One turn moves each row of this set onto another row. After a few examples, where does it send each row asked below?
lil: |  1.605 |  2.426 | -2.090 |  0.695 |  0.025 |  2.157 |  0.746 |  2.202 | -0.752 |  0.334 | -1.559 | -0.597 |  0.808 |  0.540 | -0.247 | -3.273 | -2.364 |
Zimak: |  1.227 | -0.154 |  0.345 |  1.084 | -0.712 | -0.559 | -1.969 |  1.335 | -1.828 | -1.539 |  1.155 | -1.300 | -0.021 | -1.647 | -2.347 |  1.091 | -0.196 |
keben: |  2.351 | -0.075 | -1.064 | -1.473 |  2.186 | -0.319 |  1.537 |  0.883 | -0.871 |  0.804 |  0.599 |  0.792 |  0.116 |  1.723 | -1.305 |  2.527 |  2.554 |
zekit: |  2.357 |  0.921 | -2.414 |  0.052 |  0.643 |  2.686 |  0.817 |  0.681 |  0.777 |  0.269 |  0.146 | -0.728 |  0.940 | -0.083 | -0.341 | -3.965 | -1.941 |
Teto: | -0.705 |  3.414 | -2.568 |  1.069 |  1.499 | -0.354 |  1.912 | -1.169 |  1.213 |  1.519 | -0.127 | -1.576 |  3.330 |  1.584 |  0.393 |  0.008 | -0.347 |
Kadiz: | -2.051 |  1.926 | -1.067 | -0.506 |  0.208 | -0.894 |  1.368 | -1.555 | -0.331 |  3.041 |  0.642 |  0.952 |  3.452 | -0.579 |  1.027 | -1.103 | -1.209 |
pon: |  1.123 |  1.454 | -2.590 | -2.078 |  2.519 |  2.426 |  0.153 | -0.583 | -0.748 |  2.436 |  1.605 |  1.382 |  2.029 |  0.766 | -1.027 |  1.001 |  2.067 |
bomak: |  1.403 | -0.866 |  0.386 |  0.584 |  0.081 | -0.989 | -1.615 |  0.913 | -1.282 | -1.749 |  0.999 | -1.663 | -0.100 | -1.657 | -1.874 |  1.695 |  0.630 |
Zon: |  3.196 | -0.894 |  0.935 | -0.689 |  1.410 |  0.014 |  1.703 | -0.049 | -1.333 | -1.295 | -1.950 | -2.582 |  0.523 | -0.026 | -0.914 |  1.714 |  0.357 |
lemi: |  0.902 |  1.513 |  0.568 |  0.926 | -0.364 |  1.426 |  1.930 |  2.149 | -1.000 |  0.063 | -1.709 | -0.700 | -0.571 |  1.360 |  0.379 | -2.763 | -1.771 |
pov: | -1.901 |  3.025 | -0.502 |  1.844 | -0.128 | -1.213 |  0.099 | -0.701 |  0.810 |  1.282 |  1.626 | -0.808 |  3.089 |  0.452 |  0.634 | -0.817 | -0.910 |
Lifa: |  1.112 |  0.577 | -0.002 | -1.136 |  0.495 |  2.379 | -3.053 | -1.110 | -1.517 |  1.227 |  0.483 | -0.522 |  3.459 | -1.789 | -0.218 | -1.041 | -1.166 |
gizar: |  0.740 | -0.514 |  0.234 | -0.482 |  0.544 | -1.144 |  0.425 |  1.251 | -0.953 | -0.743 |  2.912 |  0.682 | -0.691 | -0.437 | -2.111 |  1.370 |  1.686 |
gaz: | -0.204 |  1.737 | -0.517 |  2.426 | -0.433 | -3.909 |  0.300 |  0.857 |  1.033 |  0.343 |  0.908 | -0.486 |  2.016 |  0.528 |  0.068 | -0.126 | -0.997 |
Tetu: |  0.440 |  0.812 | -2.521 | -0.064 |  0.730 | -3.347 |  3.845 |  0.231 |  0.052 | -0.050 | -0.796 | -0.815 |  1.675 | -0.868 | -0.844 |  0.540 | -0.790 |
nesok: |  1.856 |  1.723 | -0.869 |  0.576 |  0.092 |  1.510 |  1.059 |  2.303 | -0.869 |  1.001 | -2.327 |  0.017 |  0.114 |  1.821 |  0.636 | -2.774 | -2.051 |
vanot: | -0.763 |  1.879 | -2.143 | -0.966 |  1.627 | -0.762 |  4.280 | -1.623 | -0.026 |  2.057 | -0.999 | -0.788 |  2.605 |  0.682 |  0.546 |  0.269 | -0.339 |
ratel: |  3.664 |  0.300 | -1.185 | -0.103 |  0.411 |  1.844 |  1.000 |  1.313 |  0.702 |  1.789 | -1.225 |  0.286 |  0.502 |  1.504 |  0.603 | -3.064 | -1.471 |
Nura: |  2.865 |  0.072 | -0.639 |  0.175 |  1.104 | -0.091 |  1.066 |  0.778 | -1.373 | -0.469 | -1.843 | -2.248 | -0.401 |  1.055 | -1.777 |  3.135 |  1.241 |
rirot: |  1.351 |  1.177 | -1.374 | -1.026 |  1.988 |  3.344 | -1.608 | -1.700 | -1.137 |  2.525 | -0.802 | -0.921 |  2.306 |  1.044 |  0.039 |  1.545 |  1.429 |
penu: |  2.962 |  0.106 | -1.473 | -0.214 |  1.703 |  0.051 |  0.950 |  0.060 | -1.366 |  1.068 | -1.192 | -0.426 |  0.437 |  1.357 | -0.138 |  3.432 |  2.556 |
buru: | -0.340 |  1.253 | -0.866 | -1.766 |  1.984 |  0.330 |  4.157 | -1.659 | -0.516 |  2.729 | -0.948 | -0.239 |  2.396 |  0.608 |  0.113 |  0.158 | -0.237 |
vaku: |  3.131 | -0.427 | -0.614 | -0.333 |  1.988 |  0.460 |  0.605 |  0.166 | -0.973 |  0.031 | -1.731 | -2.075 | -0.004 |  1.186 | -0.981 |  3.249 |  1.905 |
bep: |  2.461 |  0.305 |  0.156 | -1.803 |  2.262 |  2.955 | -0.022 | -1.414 | -1.460 |  2.229 | -2.206 | -1.336 |  2.580 |  0.921 |  0.583 |  0.915 |  0.269 |
visis: |  1.099 |  0.503 |  0.047 |  0.692 | -0.067 |  2.417 |  1.954 |  0.772 |  0.505 | -0.867 |  0.856 | -1.492 | -0.435 | -0.066 | -0.311 | -3.540 | -1.653 |
tapiv: |  1.839 | -0.711 |  0.628 | -0.153 | -0.167 | -0.258 | -1.416 |  0.490 | -1.423 | -2.236 |  0.733 | -1.788 |  1.301 | -2.861 | -1.762 | -0.238 | -1.173 |
toli: |  0.982 |  1.765 | -2.824 | -0.715 |  1.655 |  2.944 | -1.218 | -1.405 | -1.264 |  2.333 |  0.249 |  0.183 |  2.411 | -0.088 | -0.065 |  1.795 |  1.920 |
gusi: |  1.454 |  1.694 | -1.244 | -0.753 |  1.799 |  3.356 | -0.167 | -1.173 | -1.470 |  2.591 | -1.511 | -1.361 |  2.043 |  1.654 | -0.354 |  1.700 |  1.160 |
Noz: | -0.812 |  1.074 | -1.328 | -0.972 |  1.006 |  1.606 | -1.312 | -0.181 | -1.224 |  0.543 |  4.086 |  0.997 |  1.482 | -1.196 | -2.029 | -0.082 |  1.271 |
Gavi: | -0.567 |  0.730 | -1.441 |  0.333 | -0.743 | -3.577 |  1.046 |  0.176 | -0.362 |  0.761 |  0.960 |  0.737 |  2.513 | -1.976 | -0.284 | -0.960 | -1.960 |
ziso: | -0.790 |  1.102 | -1.086 |  0.476 | -0.081 |  1.504 | -2.556 | -0.619 | -1.743 |  0.006 |  2.929 | -0.107 |  1.407 | -2.336 | -0.880 |  0.757 |  1.127 |
furir: |  0.150 |  0.043 | -1.205 | -0.475 | -0.207 | -3.023 |  1.121 |  0.645 | -0.500 |  0.329 |  1.358 |  0.726 |  2.046 | -2.746 | -1.547 | -1.124 | -2.038 |
fuz: |  0.636 |  2.150 | -0.963 |  1.130 | -0.218 |  2.180 |  1.652 |  1.904 | -0.822 | -0.790 | -0.777 | -1.304 |  0.066 |  0.232 | -0.158 | -3.317 | -2.251 |
kolug: | -0.395 |  1.687 | -0.796 | -0.047 | -0.081 |  2.756 | -3.561 | -0.587 | -1.867 |  1.488 |  1.382 | -0.377 |  2.443 | -0.996 | -1.054 | -0.150 | -0.250 |
Vuriz: | -1.085 |  1.143 | -0.653 | -1.449 |  0.340 | -0.347 |  0.538 | -1.134 | -0.685 |  3.382 |  1.111 |  1.404 |  3.401 | -1.130 |  0.170 | -1.526 | -1.664 |
laki: |  1.137 |  2.327 | -2.677 |  1.536 |  1.126 | -2.822 |  2.207 |  0.513 |  1.658 |  0.506 | -0.798 | -1.480 |  2.387 |  1.568 | -0.072 |  0.878 | -0.330 |
pomup: |  2.193 | -0.277 |  1.155 |  0.563 | -0.118 |  1.451 |  2.108 |  1.049 |  0.486 |  0.383 | -0.549 | -0.420 | -0.771 |  1.566 |  0.615 | -2.719 | -1.166 |
dema: |  0.868 |  0.115 | -1.763 | -1.062 |  1.476 | -2.572 |  4.689 |  0.170 | -0.243 | -0.016 | -0.541 | -1.048 |  1.033 | -0.992 | -1.568 |  0.542 | -0.650 |
mefe: |  1.039 | -0.487 |  0.467 |  0.867 | -0.159 | -1.383 | -0.225 |  0.822 | -1.716 | -1.378 |  1.320 | -0.697 | -0.598 | -1.145 | -0.956 |  2.538 |  1.780 |
lobop: | -0.162 |  0.731 | -0.369 |  0.097 |  0.187 |  1.947 | -3.902 | -0.742 | -1.489 |  0.559 |  2.032 | -0.450 |  2.026 | -1.612 | -1.048 |  0.012 |  0.145 |

zekit -> visis
vanot -> Kadiz
rirot -> lobop
Where do these go?
Nura -> gusi
lil -> fuz
gaz -> laki
Vuriz -> furir
Lifa -> tapiv
ziso -> mefe
keben -> pon

One turn moves each row of this set onto another row. After a few examples, where does it send each row asked below?
Zovi: |  3.661 | -0.678 |  0.362 |  0.686 |  1.836 |  1.650 | -3.483 |  0.182 | -2.691 | -1.070 | -0.308 | -1.560 |  2.078 |  1.455 |  1.239 |  0.484 |  0.662 |  1.094 | -1.784 | -0.148 |  3.865 |  2.172 |  1.869 | -0.226 |  0.889 | -1.012 | -0.361 | -1.751 |  0.298 | -1.640 |  2.369 | -0.100 |
Sasub: |  1.767 |  0.373 | -1.116 |  1.635 | -2.388 |  1.746 | -1.321 |  1.066 |  0.250 |  0.561 | -2.212 | -2.354 |  2.638 | -1.463 | -2.417 | -1.527 |  4.091 | -0.248 | -1.366 |  0.307 |  1.304 | -1.621 |  1.794 |  0.259 | -0.111 | -1.579 | -2.605 |  1.941 |  2.068 | -2.927 |  1.206 | -1.307 |
fekel: |  3.131 |  0.197 |  0.004 | -0.311 | -3.935 |  0.398 | -3.855 |  0.776 |  1.016 | -0.086 | -1.872 | -1.745 |  1.984 | -0.134 | -0.829 |  0.305 |  2.435 |  1.472 | -0.985 |  0.280 |  2.088 | -0.478 |  3.355 |  0.291 | -1.628 | -2.347 | -1.572 |  0.348 |  2.604 | -2.070 |  1.434 | -0.595 |
kup: | -0.524 |  1.363 |  0.894 | -0.676 | -2.116 |  2.953 |  0.394 |  0.444 |  1.403 |  1.081 | -0.341 | -1.229 |  1.928 |  0.853 | -0.735 | -2.597 | -2.649 |  1.086 | -2.620 |  0.447 | -0.485 |  0.533 | -0.710 | -0.425 |  0.457 |  0.601 | -3.141 |  0.258 |  0.453 |  0.404 |  2.088 |  1.322 |
Voso: |  1.938 |  1.056 | -0.608 | -0.497 |  0.888 |  4.009 | -0.381 |  0.303 | -2.453 | -0.253 |  1.263 | -1.321 |  2.018 |  0.268 | -0.189 | -0.691 |  2.839 |  1.710 | -1.564 |  0.930 |  2.641 |  2.153 | -0.239 |  0.453 |  1.774 | -0.483 | -0.659 | -0.853 | -1.836 | -1.622 | -0.218 | -1.458 |
dudil: |  0.296 | -2.605 | -1.570 | -0.918 |  0.774 |  0.176 | -1.000 |  0.694 |  0.848 | -0.189 |  0.313 | -2.117 |  0.766 | -0.328 | -0.031 | -1.084 |  2.954 | -1.827 | -1.061 | -1.516 | -0.494 |  1.172 |  1.515 | -1.560 |  1.191 |  4.430 | -0.390 | -3.919 | -0.260 |  0.058 | -0.477 |  0.840 |
lano: | -0.640 |  1.832 | -1.220 |  0.001 | -1.183 | -0.182 | -0.270 |  0.947 |  0.839 | -0.214 | -1.321 | -1.097 |  2.356 |  2.077 | -1.720 | -2.767 | -1.843 |  2.072 | -2.104 | -0.742 | -1.208 | -1.843 |  0.715 |  0.244 |  1.250 | -0.048 | -0.835 | -0.528 |  0.867 | -0.128 |  4.077 |  1.680 |
rupav: | -1.556 | -1.727 | -1.069 |  1.643 |  0.064 |  1.714 | -0.569 |  2.944 | -0.849 |  0.185 | -3.191 | -2.197 |  2.946 |  0.197 | -2.238 |  1.086 |  2.811 |  0.838 | -2.750 | -0.333 |  1.408 | -0.798 | -0.199 |  0.500 |  1.166 | -1.201 | -2.334 | -2.036 |  0.505 |  0.270 | -2.352 |  1.496 |
puva: |  1.666 |  0.217 |  0.017 |  0.158 | -3.651 |  2.369 | -4.204 |  0.399 |  0.478 | -0.630 | -1.009 | -0.773 |  2.186 | -1.127 |  0.130 | -0.361 |  3.034 |  0.418 | -1.762 |  1.040 |  2.533 | -1.143 |  0.897 |  0.095 |  0.670 | -0.193 | -0.804 |  3.433 |  1.268 | -1.488 | -0.045 | -0.630 |
Mavis: | -1.699 |  1.739 | -1.473 | -0.242 | -1.211 | -0.067 | -0.140 |  0.029 | -0.296 | -0.818 | -1.863 | -3.295 |  2.124 | -0.312 | -0.812 | -1.916 |  1.827 | -0.378 | -2.622 | -1.986 |  2.154 |  2.167 |  3.209 |  1.323 |  0.240 |  2.897 |  1.262 | -2.460 | -0.664 |  1.431 |  1.221 | -2.527 |
tizol: | -1.223 | -0.827 | -0.369 |  1.485 | -0.856 |  3.333 | -0.832 |  1.304 |  4.209 |  0.462 | -2.254 |  0.466 |  2.576 |  1.933 |  1.111 |  0.170 |  0.983 |  0.390 |  1.867 | -0.091 |  0.678 | -1.631 | -0.724 | -1.446 | -0.469 |  0.537 | -0.842 | -1.535 |  0.739 | -2.341 |  1.739 | -1.020 |
fep: | -2.911 |  0.672 | -0.378 |  0.038 |  0.079 |  0.630 | -3.339 |  0.769 | -1.038 | -1.634 | -1.139 | -5.261 |  3.295 | -0.442 |  0.169 | -0.063 |  1.152 | -1.643 | -0.676 | -0.782 |  0.577 |  2.033 |  3.246 |  0.093 |  0.486 |  0.478 |  1.112 | -2.707 |  0.933 |  1.494 |  1.638 | -1.769 |
lefik: |  0.322 | -3.016 |  0.369 | -1.115 |  0.722 |  0.869 | -1.225 |  1.914 |  1.840 |  1.220 |  1.511 | -1.547 |  0.792 |  0.159 |  0.717 | -0.639 |  3.456 | -0.295 | -2.607 | -2.456 | -0.352 |  2.270 |  2.513 | -1.897 |  0.941 |  2.599 |  1.217 | -3.140 |  0.985 |  1.045 |  0.728 |  0.289 |
Ket: |  0.206 |  1.835 |  0.122 | -0.417 |  0.231 |  2.348 | -2.793 |  0.695 |  2.116 | -0.586 | -0.790 | -2.003 |  2.383 |  0.002 |  0.006 | -1.320 | -3.236 |  0.615 | -1.834 |  0.151 | -1.290 | -0.383 |  0.797 | -1.790 |  0.726 | -1.717 | -1.205 | -0.572 |  1.053 |  0.355 |  3.492 |  2.153 |
banim: |  1.875 | -0.328 | -1.001 | -0.116 |  1.127 |  1.219 | -0.058 |  0.392 | -3.256 | -0.839 |  2.192 | -2.216 |  2.372 |  1.289 | -2.356 | -1.722 |  2.068 |  1.074 |  0.236 | -1.012 |  2.859 |  0.774 |  2.264 |  1.474 |  0.918 | -0.826 | -0.751 | -1.665 |  1.704 | -2.668 |  2.689 | -1.178 |
ren: | -0.206 | -1.553 | -1.476 | -0.032 | -0.423 |  1.815 | -0.936 |  2.286 |  2.342 | -1.992 |  1.256 | -0.437 |  1.290 | -0.710 | -2.894 |  0.794 |  1.562 |  2.519 | -2.335 | -0.893 |  2.067 | -0.395 |  3.905 |  0.849 | -0.483 | -2.364 | -0.708 | -2.708 |  3.031 |  1.213 | -0.606 |  0.406 |
vemom: |  0.425 | -2.925 |  0.901 |  0.531 |  1.432 |  0.335 | -1.747 |  1.211 |  0.923 | -0.400 |  0.564 | -2.635 |  1.455 |  0.385 | -1.175 |  0.402 |  3.787 | -0.214 | -0.832 | -2.353 | -2.465 |  1.929 |  1.808 | -0.513 |  0.360 |  2.891 | -0.560 | -3.764 |  0.230 |  1.076 |  0.687 |  0.203 |
Mim: | -0.114 | -0.432 |  0.239 |  1.321 | -0.681 |  3.219 | -0.364 |  0.573 |  5.298 | -0.079 | -1.214 |  0.923 |  2.117 |  1.153 | -0.372 | -0.530 |  0.670 |  0.932 |  1.988 | -1.864 |  1.063 | -1.440 |  0.450 | -0.550 | -1.425 |  1.051 | -0.590 | -1.077 |  1.126 | -1.986 |  2.613 | -1.428 |
lesa: | -0.350 | -0.553 |  0.834 |  0.488 | -0.731 |  2.452 | -1.418 |  1.032 |  4.254 |  1.202 | -2.564 |  0.113 |  2.937 |  1.774 |  0.909 | -0.241 |  0.273 |  0.115 |  1.859 | -2.600 |  2.065 | -1.556 | -0.449 | -1.315 | -0.858 |  1.091 |  0.115 | -0.872 |  1.068 | -2.298 |  2.330 | -0.174 |
mipu: |  0.555 | -1.698 |  0.258 | -0.567 | -0.139 |  1.813 | -2.681 |  0.913 |  0.538 | -1.135 | -1.070 | -1.124 |  2.063 | -1.599 | -1.459 | -0.045 | -0.183 | -0.532 | -2.570 | -3.129 |  5.278 | -0.525 |  1.228 |  0.422 |  0.426 |  1.419 | -0.833 | -0.151 |  1.748 |  0.923 | -1.669 |  2.679 |
Burov: | -2.158 | -0.367 |  0.517 |  1.284 | -1.001 |  2.558 | -0.969 |  0.531 |  0.101 | -0.722 | -0.425 | -3.371 |  1.658 | -0.593 |  0.845 | -0.803 |  0.894 | -1.111 | -3.495 |  0.409 |  1.692 |  4.100 |  3.396 |  0.019 | -0.219 |  1.642 | -0.697 | -2.021 |  0.893 |  2.282 |  1.242 | -3.153 |

lano -> kup
rupav -> mipu
Where do these go?
Voso -> Zovi
Sasub -> puva
dudil -> lefik
Mim -> tizol
fep -> Mavis

